runs of hidden systems
seq 1, Gis (5 x 64)
[[ -2 -16 -23  12  46 -21 -18 -39 -42 -15  32 -25 -15 -11 -27 -40 -22 -24
  -21  16  19 -19   6  18  37 -24 -11  55  -6 -10 -35  33 -18  -3  10  40
   25 -16 -13 -15   4 -47  27  16  -5  45  -6   7   5 -14   5 -12  13  46
  -17 -27  -6 -22  32  19  19   6  -4 -19]
 [ -8 -20 -18  15  42 -15 -14 -44 -46  -8  25 -20 -12 -21 -24 -39 -21 -27
  -28  16  24 -14   0  19  39 -20 -10  60  -5 -11 -32  30 -14  -3   7  39
   27 -17 -13 -12  -1 -49  26  15  -8  46 -12   8   5 -15   5 -13  16  46
  -17 -27  -7 -22  28  20  20   6  -5 -25]
 [-12 -23 -15  15  41  -9 -11 -45 -43  -7  15 -15  -9 -30 -21 -38 -20 -26
  -33  16  28 -10  -3  21  39 -17 -10  62  -4 -13 -32  27 -11   2   4  35
   28 -16 -10  -9  -9 -55  30  15  -9  46 -13   8   8 -11  10 -12  18  48
  -13 -26  -6 -22  21  24  21   9  -5 -29]
 [-16 -24 -11  18  36  -4  -7 -46 -43  -8   7 -10  -5 -35 -21 -36 -19 -25
  -37  17  33  -6  -6  23  38 -13  -8  66  -3 -12 -31  25  -9   3   2  32
   29 -16 -10  -5 -13 -55  30  17 -11  46 -22   8   9 -12  13  -9  16  46
   -9 -26  -6 -21  17  26  18  13  -3 -31]
 [-20 -30  -7  18  32   3  -6 -46 -41  -3  -4  -4   0 -44 -18 -33 -21 -23
  -42  18  34  -2 -10  25  37 -12  -6  69  -3 -13 -28  24  -3   6  -1  28
   28 -14  -7  -1 -18 -59  32  14 -10  42 -25  10  15  -9  15  -5  18  47
   -6 -25  -6 -20  12  29  18  15  -4 -33]]
seq 2, Budo (5 x 64)
[[  8  15  30 -13  11 -11 -28  31  34 -28 -23  13  30  17 -31  23  -6  16
   30  -5 -17  15 -10   7 -27  -4  -5 -46 -40  -6  40  19 -17 -20   3 -25
  -18   1  23 -12  20  21  -9   8  39  -3  36 -48 -14  -9 -29   8 -22   9
   10 -30  -4  37  34  19 -36  -7  31  56]
 [ 14  21  23 -15  11 -19 -27  32  35 -27 -12   5  23  25 -30  25  -4  19
   33  -7 -23  11  -5   0 -27  -9  -5 -50 -36  -2  39  13 -16 -23   8 -22
  -21  -1  21 -14  27  27 -11   9  39  -6  40 -46 -18  -7 -32   6 -22   2
    6 -23  -3  34  37  10 -35  -8  27  59]
 [ 23  25  15 -21   8 -25 -27  33  33 -26  -1  -4  19  34 -23  20   2  17
   34  -8 -28   3  -1  -4 -31 -10  -7 -55 -29   1  35   7 -18 -27  11 -18
  -25   0  17 -14  31  34 -17   6  34 -10  44 -43 -23 -11 -34   1 -20  -2
    0 -19   0  33  34   5 -36 -10  21  62]
 [ 31  32   7 -20   7 -28 -25  30  32 -23  14 -12   9  36 -19  16   8  13
   34  -8 -31  -2   4  -9 -30 -17  -7 -51 -28   2  28   0 -18 -32  16 -10
  -25  -2   9 -14  35  38 -21   8  30  -8  48 -40 -27 -11 -37  -4 -18  -6
   -4 -14   4  29  35  -3 -33  -7  13  59]
 [ 37  36  -2 -23   9 -35 -25  28  30 -23  29 -24   4  38 -15   7  16   9
   35  -8 -29  -8  11 -11 -30 -21 -13 -49 -22   3  20  -7 -14 -34  21  -3
  -25  -6   5 -17  37  39 -21   5  25 -10  52 -37 -33 -15 -35 -10 -18  -7
  -10  -9   5  27  36  -6 -29  -7   6  60]]
seq 3, kiga (5 x 64)
[[-14  -2  32  -5   9   5 -13  35  25 -17 -15  39  23  57  -5  45 -29  25
   57 -11 -42  -5   0  12 -13  29  14 -55 -21  -6  33  46 -17  25 -25 -33
  -14  30  18 -10  25  32  11 -12  29 -28   0 -16  23  19   4  22 -12 -23
   20  -4 -10   5  11   0  -5 -17  33  20]
 [-19  -9  37   0   8  12 -10  33  20 -15 -23  45  27  49  -5  46 -32  24
   54  -9 -38   2  -1  15 -12  33  14 -52 -22  -9  35  50 -16  28 -26 -36
  -13  30  21  -8  19  24  15 -13  27 -26  -7 -13  28  19  10  24 -10 -22
   25  -6 -11   9   8   4  -1 -13  34  15]
 [-24 -17  38   2  10  17 -10  30  18 -15 -28  50  30  44  -6  45 -35  24
   53  -9 -33   3  -3  19 -10  36  16 -43 -23 -10  36  54 -15  35 -32 -35
  -10  31  20  -8  16  18  20 -14  27 -23 -12 -10  33  21  11  27  -8 -18
   27 -10 -13   5   4   9   5 -13  36   7]
 [-30 -21  42   7  12  20 -10  23  14 -14 -34  54  29  40  -7  47 -42  20
   44  -6 -28   4  -8  23  -2  39  17 -34 -20 -14  35  57 -15  39 -35 -35
   -5  31  23  -7  10  13  23 -14  24 -19 -19  -8  35  23  15  31  -4 -15
   28 -10 -15   2   3  11   5 -11  38   3]
 [-36 -27  41  11  15  23 -10  21   7 -13 -38  56  32  33 -12  47 -43  20
   40  -7 -22   4 -10  25   3  36  17 -30 -20 -13  32  60 -16  41 -37 -34
   -2  29  23  -4   6   4  27 -13  25 -16 -23  -4  41  24  17  30  -2  -8
   28 -13 -15  -1   2  15   8 -11  40  -5]]

runs to name
seq 4 (4 x 64)
[[-48 -37  51  17  -8  42   2   8   8   3 -75  48  34 -41 -23  34 -27  11
  -19   5  26  40 -30  21   4  24  11   9 -14 -11  28  24   1  26 -27 -33
    1  14  27  18 -30 -24  16   0  13   1 -31  -5  30  13  11  26  -4  19
   34 -20 -14  13 -21  34  -8   0  26 -12]
 [-39 -30  57  15 -12  39   4  20  21   1 -76  55  37 -24 -15  44 -23  17
   -6  -2  12  37 -28  15  -6  30  12  -8 -16  -9  35  23  -1  26 -29 -41
   -4  19  29  16 -24  -7  13  -3  17 -12 -26  -9  32  16   9  30  -8   7
   39 -13 -13  14 -22  28 -12  -3  29  -4]
 [-32 -22  53   6 -21  38   1  31  28   1 -70  53  40  -7  -9  49 -21  23
    5  -6  -2  34 -23   9 -10  33  14 -27 -16  -5  44  19   1  24 -28 -45
  -12  22  31  16 -16  10  11  -6  19 -23 -21 -12  29  19   8  32  -5  -7
   38  -4 -11  16 -23  19 -12  -4  29   6]
 [-22 -10  49   2 -25  33   2  38  35   2 -58  51  38  10   2  53 -13  24
   19 -10 -14  29 -18   1 -21  34  14 -43 -13  -2  47  10   1  20 -25 -49
  -19  23  28  14  -7  25   6 -12  18 -32 -15 -13  23  18   7  30  -6 -25
   36   6  -8  18 -23   7 -15  -8  30  14]]
 => Budo
seq 5 (4 x 64)
[[  4  17  32 -15 -25   8  -6  47  48  -9 -32  22  25  21  -1  43   8  26
   31 -14 -25  23  -7 -11 -40  13   5 -62 -19   2  48  -9  -3  -8  -4 -43
  -30  13  22   6  13  46 -21  -5  26 -32  23 -31  -9   4 -20  17 -21 -28
   19   3   0  34  -3  -4 -33  -9  21  46]
 [ -1  12  41 -10 -24  15  -7  47  48  -8 -45  31  35  15  -3  43   4  26
   27 -10 -20  26 -11  -4 -37  20   8 -58 -23   1  49  -3  -1  -3 -11 -47
  -26  13  23   7   6  37 -12  -4  27 -28  16 -34  -2   6 -13  20 -18 -20
   24  -1  -2  36  -2   4 -31  -6  26  40]
 [ -9   2  45  -8 -19  17  -9  40  45  -9 -55  37  38   8 -10  47  -3  23
   21  -9 -17  29 -17   1 -34  24   7 -51 -26  -2  52   4  -3   0 -14 -48
  -22  14  29   4   4  28  -3  -4  28 -24   9 -33   3   6 -11  24 -17 -13
   27  -8  -4  34  -4  13 -30  -3  31  37]
 [-15  -5  53  -2 -12  21 -10  35  39 -12 -60  43  43   1 -16  45  -8  21
   15  -5 -11  35 -22   8 -27  23   6 -43 -29  -7  51  13  -2   6 -16 -46
  -19  14  30   7  -2  18   1  -1  28 -19   3 -33   9   8  -6  25 -14  -5
   28 -15  -7  33  -1  22 -29  -4  32  32]]
 => kiga
seq 6 (4 x 64)
[[ -7   7  43  -9 -15  11 -11  44  44 -13 -43  35  37  20  -8  45  -5  25
   29  -9 -26  24 -13   2 -32  22   7 -57 -26  -2  49  11  -5  -1 -14 -44
  -27  13  27   2  11  33  -4  -4  29 -27  13 -33   4   8 -10  21 -17 -19
   25  -4  -4  32   3   9 -28  -8  29  38]
 [-13  -2  48  -4 -11  16 -11  39  40 -12 -51  41  40  14 -16  46 -13  24
   26  -9 -18  26 -19   7 -29  25   8 -48 -29  -5  49  18  -7   8 -17 -46
  -18  16  29   5   4  24   2  -5  31 -21   5 -33  11   8  -8  24 -17  -8
   27 -11  -8  31   1  14 -27  -7  32  32]
 [-19  -9  53   0  -5  20 -11  32  35 -13 -57  43  43   5 -22  44 -21  23
   23  -6 -11  29 -22  15 -22  25   8 -39 -31  -8  47  27  -5  12 -20 -45
  -14  17  31   5  -1  12   6  -1  32 -16   1 -34  14  10  -5  27 -15  -2
   31 -18 -11  30   3  23 -25  -6  34  28]
 [-29 -16  54   4   3  22 -12  27  26 -16 -60  48  43  -2 -25  40 -27  22
   17  -1  -4  29 -22  20 -14  22  10 -30 -30 -12  44  37 -10  17 -27 -42
   -9  18  32   3  -5   2  11   1  32  -9  -6 -29  20  10  -3  29 -14   8
   31 -24 -12  25   4  32 -20  -3  39  22]]
 => kiga
seq 7 (4 x 64)
[[ 32  35 -15 -23 -18 -20   3  34  24   1  38 -15 -13  66  23  21  18  16
   51 -16 -48 -25  22 -25 -25   2   6 -60   9  11   8 -16  -2 -10   5  -8
  -26  11  -8 -10  37  57 -25 -16   4 -34  28  -4 -16   4 -14  -6 -12 -48
   -6  29   5   3   6 -39  -7 -16  -3  26]
 [ 41  37 -29 -24 -15 -29   2  22  16   0  53 -27 -25  60  28   2  27   8
   42 -14 -42 -30  27 -28 -24  -6   1 -47  14  14  -2 -25   1 -19  16   6
  -21   4 -15 -10  34  52 -28 -13  -5 -27  31   2 -23  -2 -13 -14  -7 -46
  -16  29   9   1   7 -42  -6 -10 -15  23]
 [ 45  40 -41 -23 -12 -34   3   8   7   4  66 -40 -30  48  28 -17  32   0
   30 -10 -35 -34  29 -30 -18 -16  -6 -32  18  14 -15 -33   2 -21  22  16
  -15  -3 -23 -11  30  43 -25 -10 -10 -18  33   5 -30  -8 -13 -21  -1 -37
  -26  30  15  -3   8 -44   0  -7 -23  17]
 [ 45  40 -51 -20  -4 -37   3  -3  -4   4  71 -49 -35  37  27 -29  34  -8
   14  -6 -24 -37  29 -25  -9 -22 -10 -12  21  14 -25 -39   4 -27  30  27
   -7 -14 -27 -12  26  29 -23  -4 -18  -4  32   7 -34 -13 -12 -27   2 -26
  -33  26  16 -10  11 -39   3   1 -31  12]]
 => Budo
seq 8 (4 x 64)
[[-11  -5  12   3 -59  34  35  10  16  37 -49  16   1 -49  28  13  26   5
  -33  -3  23  33 -13 -19 -17  17  12   3  24  11   6 -52  32   5  -8 -19
   -6  -1   3  32 -37   5 -19 -10 -21 -21 -23  17   2  12  10   9   1 -21
   13  32   7   8 -55 -10 -10   6 -14 -20]
 [-13  -7  15   5 -56  37  32   8  12  32 -54  16   5 -58  21  14  27   5
  -44  -1  31  36 -19 -17 -16  15  10  10  18   9   9 -52  30   4  -7 -20
   -6  -4   6  34 -39  -3 -17  -5 -23 -15 -22  15   0   9   8   8   0 -11
   13  24   3  10 -53  -3 -14   5 -11 -20]
 [-17 -10  18   6 -50  36  28   4  12  32 -59  15   7 -68  14   7  24   1
  -49   4  34  36 -24 -14 -10  11   8  16  16   8  10 -49  29   1  -5 -17
   -4  -8   5  32 -41 -10 -15  -1 -19  -7 -23  10  -1   8   7   8   4  -3
   13  19   3  11 -47   3 -15   9 -11 -21]
 [-16 -12  16   8 -48  33  25  -2   6  28 -61  13  12 -76   6   3  25  -1
  -56   6  40  39 -27 -12 -12   4   5  23  11   7   7 -47  26  -4  -4 -14
   -1 -10   6  31 -42 -19 -11   3 -21   3 -20   5  -3   3   6   8   3   8
   13  10   0  11 -43   9 -18  12  -9 -22]]
 => kiga
